In the rows, 128 means zero.
Where one turn sends some rows of the set: a few examples, then the rows asked:
fol: [123 189 114 118 121 129 100 139 110 141 136 134 141]
Lirut: [124  92 124 112 128 145 116 120 126 117 127 108 152]
tomap: [122  96 127 112 144 135 108 130 143 109 120 111 145]
leta: [138  92 127 110 133 138 120 119 131 111 122 115 141]
puso: [125 193 126 118 124 125 108 142 110 140 139 131 130]
Nis: [115  96 120 116 143 136 106 127 139 115 122 112 156]
begi: [121 189 114 119 119 132 102 137 109 144 137 132 140]
Tomab: [129  93 129 109 131 145 120 123 134 115 125 106 142]
Simu: [123 187 141 118 124 117 102 145 107 128 138 133 129]
Pon: [134  93 125 113 134 141 125 116 135 120 123 110 138]
Poz: [124 188 113 116 118 128  99 139 105 137 135 136 142]
rul: [130  96 123 117 147 130 111 126 142 110 116 119 144]
Bezo: [126 191 127 117 121 127 111 141 109 141 139 131 129]
Rinu: [125  91 123 111 131 140 111 124 125 108 126 113 155]
lil: [120  94 122 114 138 136 106 127 131 106 123 116 156]
namu: [136 189 144 104 130 116 114 131 111 135 141 131 137]
nep: [128  98 118 108 131 149 126 114 132 120 126 101 142]
pega: [128  93 127 110 139 135 109 132 135 103 120 112 146]
dazis: [126 186 143 117 115 125 112 137 100 135 142 126 125]
Vake: [132  99 116 105 136 134 111 127 127  97 120 114 151]
bimov: [137  94 125 113 139 130 114 124 134 104 119 119 143]
bisob: [131 191 143 106 135 117 113 132 117 141 141 129 135]
bugup: [131 192 143 106 136 115 112 132 116 137 140 132 137]
Zug: [116 105 113 116 151 136 111 125 148 117 119 107 146]
muzeg: [127 188 115 115 114 129 102 139 103 137 138 136 142]
sisul: [131  92 128 108 132 140 115 126 131 107 124 109 144]
tazes: [127 189 115 116 113 133 105 136 103 141 138 132 141]
dop: [130 190 127 115 120 125 109 143 104 136 140 132 130]
fuban: [128  96 125 117 142 140 123 118 146 125 121 111 138]
fizaf: [125  97 123 119 149 134 115 122 148 119 117 114 140]
rimen: [118 190 140 121 129 118 103 142 113 135 138 130 128]
sef: [117 189 141 122 125 123 108 139 114 143 140 126 125]
kuv: [128 192 126 116 121 124 107 144 106 134 139 133 131]
gafo: [129 191 127 116 119 128 110 141 107 139 140 130 129]
bepam: [120 103 115 114 143 145 121 118 145 126 123 100 142]
nom: [123 187 143 119 119 127 113 137 108 142 142 125 124]
dodeg: [135 189 144 105 129 118 117 129 112 138 142 130 136]
tus: [123  95 128 112 136 145 119 123 143 121 125 103 140]
kuzat: [118  95 122 115 135 146 116 118 135 124 126 107 151]
kugo: [119  97 127 114 145 141 114 126 147 118 121 107 143]
telu: [126 191 126 117 124 123 106 144 110 137 138 133 130]
Lar: [123 102 113 111 148 131 106 130 139 102 118 114 150]
Komo: [124 188 115 117 115 134 104 135 107 145 138 131 140]
vobam: [128 186 143 116 118 120 107 141 101 128 140 131 128]
sab: [133 191 144 105 133 115 112 132 113 135 140 132 137]
Lumut: [135  97 118 103 128 144 121 119 123 106 125 107 147]
guta: [114  97 121 118 142 142 112 123 140 123 124 107 152]
zilad: [132 189 144 105 132 119 116 130 114 142 143 129 135]

sef moves to nom
namu moves to sab
Now these:
fol moves to begi
bimov moves to rul
tomap moves to kugo
Lumut moves to Vake
guta moves to kuzat

Where one turn sends some rows of the set: a few examples, then the rows asked:
fis: [157 122 135 143 171 119 151 133 148  98 109 125 136 113]
musep: [138 121 117 140 121 150  71 128 178 143  91 140 144 131]
kesa: [132 117 102 160 136 125 115 156 138  99 129 127 140 137]
kol: [169 116 104 126 152 144  90 118 151 133  70 146 125 123]
buz: [165 118 108 120 139 163 130 147 172 149  95 146 133 142]
Sisig: [138 124 117 142 117 145  72 129 181 144  92 132 147 129]
litoz: [149  87 103 127 170 123 108 119 171 101  94 139 155 132]
nete: [171 121 104 130 149 136  94 123 156 129  65 150 121 125]
niti: [151 154 144 148 115 149 112 145 156 133 106 121 132 102]
Nopi: [149 131 110 164 126 146 113 160 179 131 108 160 155 142]
podo: [162 118 125 143 176 115 146 131 152  97 107 124 141 117]
luva: [135 129 121 137 116 149  75 132 175 149  98 140 145 125]
lopi: [142  78 100 133 134 127 125 149 155 138 104 152 139 127]
neku: [128 130 141 143 146 128 131 149 172 103 131 112 159 117]
tebe: [138 130 112 138 118 147  74 132 179 148  97 126 142 124]
Mifa: [173 112 107 130 154 139  97 121 153 127  68 152 121 127]
Potek: [158  83 102 134 170 121 103 119 163 106  92 137 151 133]
rezi: [162 118 127 140 177 116 146 136 148  99 111 137 146 111]
rogi: [146 111  95 135 153 132 140 123 136 132 119 117 123 134]
fimo: [146 156 141 149 115 153 110 142 161 134 104 128 127 105]
supal: [126 127 146 141 142 131 122 144 167 110 134 112 164 120]
kisu: [170 116 106 127 146 141  87 122 151 135  72 151 124 126]
nezeg: [162 122 129 140 177 121 146 131 151  98 107 120 144 115]
kudi: [141 156 142 145 118 150 117 146 163 132 110 126 136 100]
Fite: [148 151 142 149 115 142 114 153 158 136 111 122 134  99]
Nuneb: [161 146 102 161 134 168 127 139 160 111 123 122 138 132]
komiv: [133 126 118 138 119 145  72 135 172 146  91 141 146 122]
zunug: [122 128 145 147 137 133 123 146 173 108 132 111 156 119]
sunem: [133 125 143 139 148 132 128 146 169 112 138 108 163 118]
tife: [127 129 144 147 142 126 127 152 172 106 127 112 164 113]
Fim: [143 157 140 142 120 152 115 143 164 137 106 122 135 100]
fitib: [157 122 132 139 173 120 150 128 147  99 108 132 142 110]
ped: [168 122  98 131 147 134  87 128 155 130  70 154 123 121]
Sim: [153  85 104 136 173 117 102 122 160 104  93 139 155 132]
kifaz: [156  91  96 127 174 129 105 118 169 104  98 139 154 132]
Nugit: [150  82 109 133 173 121 111 120 166 101  98 136 153 135]

musep moves to Mifa
supal moves to niti
Now these:
kisu moves to Potek
nezeg moves to tife
rogi moves to kesa
sunem moves to Fite

Where one turn sends some rows of the set: a few examples, then the rows asked:
rimis: [154 138 100 121 129 143 128 114 117 157 148 129 157 123 111]
vaso: [119 121  95 120 111 132 147 162 120 129 137 120 131 124 153]
lunus: [119  96 108 136 114 172 133 105 125 126 123 107 142 119 112]
tobud: [154 139 101 127 133 143 129 116 117 155 151 131 158 121 104]
fumed: [113 112 147 137 101 137 141 156 125 108 160 107 129 159 103]
kesos: [139 110 144 143 140 122 125 139 100 128 136  97 125 137 103]
netog: [112 120 138 144  97 142 138 163 124 117 159 114 124 170 106]
Sido: [118 128 164 148 115 160 115 124 141 125 128 134 150 135  98]
zisi: [120 149  99 130 103 126 129 135 111 141 147 135 128 174 147]
vekel: [127 140 117 150  91 144 150  96 120 117 141 154 159 129 126]
miba: [115 119 102 121 112 127 143 162 115 130 132 115 123 125 153]
banab: [112 126 163 144 122 155 109 112 136 123 131 133 154 131 105]
lileb: [142 119 138 148 147 115 125 148  99 129 141 106 127 141 111]
Vup: [116 145 112 128 112 126 117 136 115 147 153 135 139 177 150]
pema: [130 148 110 143  99 143 141  88 116 123 138 152 152 128 123]
keb: [151 143  99 117 124 135 134 119 113 159 150 129 152 120 113]
momiz: [124 147 110 139 105 125 124 131 113 145 143 141 138 179 150]
vode: [142 115 143 143 145 118 123 147 102 128 137 101 125 139 111]
rada: [131 138 107 135  91 137 154  95 118 120 153 147 161 133 130]
nabe: [114 127 158 147 115 162 120 116 136 115 125 130 141 126  94]
lipoz: [104 117 143 138 102 139 136 160 123 110 166 112 129 158 106]
Toz: [110 127 142 138 107 139 130 164 122 118 154 110 115 165 103]
Tozu: [121 124 159 140 119 158 112 107 141 126 125 132 156 133 107]
puga: [121 140 116 125 111 122 120 141 119 145 145 131 137 178 154]
zaru: [114  91 109 147 122 172 133 118 126 117 125 105 139 125 114]
Lun: [121 137 109 141  94 141 147  91 114 116 155 148 161 132 128]
gek: [114 122  92 126 115 135 145 160 122 128 134 126 133 120 155]
suf: [121  91 112 142 118 170 135 111 124 117 125 104 140 123 113]

lunus moves to kesos
nabe moves to Toz
netog moves to momiz
Now these:
gek moves to tobud
suf moves to vode
Tozu moves to fumed
lipoz moves to Vup

Where one turn sends some rows of the set: a few examples, then the rows asked:
midov: [127 137 109 110 130 137 107 132 135 126  79 162 143 128]
Sok: [123 129 135 130 112 110 137 135 128 123 150  99 125 154]
Godek: [135 135 169 128 119 135 127  87 121 140 136 142 131 116]
ker: [141 105 120 123 134 149 135 149 139 166 121 134 134 149]
nog: [133 142 167 125 122 135 125  88 123 133 121 152 129 111]
pozul: [131 133 105 114 138 146 116 137 144 132  84 160 133 132]
gazom: [116 152 117 120 120 105 112 122 137  91 110 128 125 137]
tok: [112 139 113 126 113 121 115 131 119  87 119 130 113 125]
dilin: [133 117 153 110 133 152 135 138 135 175 115 134 138 149]
kepe: [142 102 131 122 135 140 131 142 133 170 110 142 146 150]
Siviz: [122 143 136 103 139 142 113 125 142 131  77 162 132 130]
Doli: [107 144 132 116 129 120 105 115 125  89 116 126 104 127]
golo: [126 108 118 134 125 129 133 140 125 124 151 108 106 145]
bov: [133 139 167 127 120 131 123  84 121 129 131 144 126 114]
mazo: [131 144 125 110 134 122 120 131 150 133  78 157 150 144]
nak: [136 139 168 125 121 139 128  90 124 143 126 150 135 115]
piz: [119 117 148 123 122 131 128 128 120 133 156  99 112 146]
bofuf: [139 120 142 121 126 127 146 144 143 166 117 128 148 160]
Bar: [130 104 133 137 118 122 140 142 117 129 149 110 115 147]
vir: [116 137 102 125 128 126 114 131 131  90 115 134 105 127]

Bar moves to kepe
piz moves to dilin
Now these:
mazo moves to gazom
Godek moves to nak
vir moves to golo

Where one turn sends some rows of the set: a few examples, then the rows asked:
Sul: [129 141 117  95 127 142 117 133 122 129 110 126  83 137  77 136  97 106
 159 149 159 145 133 130 156 152 121 108 138 142]
lakof: [107 133  97 141 150 126 108 142 107 134 120 140  84 191 111 102  98 104
 163 150 124 132 110 147 115 130 127 151 125 117]
tepup: [112 103 133 139  99 116  98 135 120 121  91 148 122 185 108 113 124  71
 144 176 133 122 118 130 157 157  98 133 104 165]
Bona: [113 144  98 106 127 141 106 147 130 124 117 124  83 145 102 141  97  98
 148 127 166 144 146 146 144 142 130 115 114 132]
Puzu: [125 132 129 110 116 150 152 136 117 145 100 137  92 142  76 107  98 112
 169 168 140 140 121 112 154 168 118 106 149 144]
zazim: [106 107 117 137 105 106  98 127 116 125 100 151 127 170 107 125 123  61
 155 169 150 122 108 131 165 153 101 134 106 165]
Tuku: [120 108 129 141 135 120 113 153 116 130 132 149  81 182 114  88  90 120
 163 153 116 134 107 135 134 126 125 155 145 108]
kikup: [ 97  96 129 121 101 127 105 151 151 142  74 153  88 172 130 117 106 104
 139  99 166 129 135 106 149 133 110 131 125 145]
guv: [116 145 104  96 120 142 110 144 120 115 103 126  71 149  92 137  99 105
 152 147 159 147 145 145 146 147 127 118 130 138]
monot: [112  86 142 146 112 119 144 164 121 132 133 162  76 168 107  93  99 120
 159 163 118 133 112 108 151 140 120 127 155 116]
ramu: [123 131 151 137 107 135 121 138 120 123 118 169 121 186 128  95  99 109
 137 185 127 139 142 114 148 170 108 105 135 152]
rom: [ 93  94 103 109 142 102 121 149 123 130 121 144 107 161 132 116 113  68
 196 129 133 108 108 113 112 166 115 126 108 135]
kor: [107  92  91 157 136  87 133 141 139 126 109 136 119 138 113 112 129  93
 157 155 139 146 128 104 137 145 121 118 149 173]
salo: [100 102 121 133 101 115  93 136 151 144  93 149  89 177 131 105 101  94
 138 106 171 132 141 111 158 130 112 141 117 140]
zume: [ 86 102 107 146 105 143 129 159 121 134 121 126 102 161 139 121 105 102
 126 155 152 136 148 105 145 145 172 121 121 137]
zavok: [118 111 137 137 114 138 139 161 143 156  94 154 111 165 126 111  90 128
 153 119 136 127 128  92 127 144 105  87 148 150]
Tuda: [100 123 107 154 151  97 132 154 118 123  91 139 103 151 129  96 102 100
 158 168 159 136 130 102 115 191 125 139 142 133]
zevag: [112  95 141 127 112 121 109 153 142 158  85 154  97 168 134 116  90 115
 144 103 160 121 135  91 141 133 102 121 130 143]
sosu: [ 94 118 139 102 128 138 138 154 145 114 141 172 106 152 130 114 120  93
 169 147 134 140 104  94 159 166 122  88 147 142]
libe: [ 79 140  94 148 145 131 119 146 128 128 104 126  92 185 114 126 112 104
 133 159 157 135 105  94 126 163 147  98 140 128]
Lov: [ 97  96 103 137 116 129 131 130 152 126 108 117 126 169 115  76 119  91
 151 149 157 144 130 116 176 156 152 131 141 154]
tik: [119 119 146 131 111 123 100 127 111 128 104 151 133 191 113 109 112  84
 141 189 137 121 117 124 160 161  98 123 112 157]
fope: [ 95 106 113  98 138 118 122 153 135 122 120 143 105 153 135 116 123  64
 199 137 120 118 104 110 121 169 118 118 111 151]
tubi: [ 96 103 126  89 141 124 124 151 136 124 141 151 112 148 137 123 119  78
 186 135 125 121 102 100 127 160 121 102 119 140]
ros: [109 122 108 141 141 118 109 161 118 122 119 141  73 190 122  97  94 112
 171 147 112 131 108 143 119 127 124 150 140 119]

zevag moves to tik
monot moves to Puzu
kikup moves to tepup
Now these:
kor moves to Tuda
zazim moves to rom

Where one turn sends some rows of the set: a few examples, then the rows asked:
Dako: [126 122 111 131 147 134 135 152 139 114 106 114]
Pak: [170 101 113 142 127 121 104 125 138 139 155 114]
nanek: [146 128 153 127 134 132 161 123 146 157 124 133]
zez: [112  98 138 129 169 128 126 142 117 134 131 121]
Sapus: [118 120 155 115 170 129 121 130 115 144 134 131]
Muto: [156 116 114 137 115 133 126 122 137 162 128  91]
tomo: [146 160 139 102 161 101 139 134 137 121 147 118]
dezo: [163 130 116 141 162  88  97 125 146 137 131  90]
tokit: [153 143 146 125 154 100 158 110 159 137 155 119]
mapog: [104 121 129 133 175 130 120 124 134 127 119 107]
Vib: [134 115 118 130 149 135 124 157 134 112 115 133]
vum: [168 103 122 137 152  84 111 145 127 148 142  95]
Nolo: [152 120 111 148 150 111 103 132 142 148 103  86]
kul: [166 138 114 133 135 109 113 104 151 143 156  90]
desim: [143 116 115 124 160  99 136 156 135 102 151 117]
bip: [114 122 130 130 186 112 115 122 135 117 145 111]
vek: [113 102 132 126 175 106 136 139 120 129 149 103]
Dof: [106 133 145 118 169 128 136 123 124 147 122 103]
piv: [166 128 138 121 145  87 124 136 124 169 134  88]
doto: [155 131 132 130 139 113 118 132 129 172 103  88]
Viku: [174 111 123 128 126 105 121 125 132 152 169 103]
rek: [135 145 140 106 140 132 149 147 126 142 112 120]
lovul: [121 132 151 114 182 110 119 120 125 132 152 123]
vur: [167 119 122 137 124 138  98 115 139 150 137 122]
Dutil: [146 146 141  99 154  98 152 146 127 130 150 115]
nuf: [169 144 129 126 129 126 106 103 144 155 145 110]
zezok: [164  98 124 143 146 110  95 146 126 150 118 113]
Nise: [157 119 100 145 127 120 118 115 149 142 140  84]
goga: [140 150 145 106 146 136 131 141 129 135 116 138]
nerek: [136 103 123 152 140 135 151 130 156 133 115 124]
Rapu: [151 104 123 148 156 103 145 128 160 115 156 127]
vaver: [141 105 126 153 143 138 137 127 158 127 118 139]
Gub: [157 130 150 123 150  98 161 120 150 141 161 126]
num: [167 122 129 123 116 120 131 121 128 169 149  97]
vesi: [146 139 152 129 141 135 148 113 153 151 122 138]
sokis: [113 127 144 113 173 105 145 127 121 143 145  97]
seku: [168 127 143 129 145 116  93 133 127 163 114 121]
Galo: [172 145 140 123 157  93  97 120 136 155 134 107]
bize: [137 132 109 126 164 100 135 145 146  98 142 107]
Maru: [144 111 117 150 156 102 153 124 165 116 149 111]

Gub moves to Rapu
Dof moves to sokis
vur moves to nuf
Now these:
zezok moves to seku
rek moves to Dutil

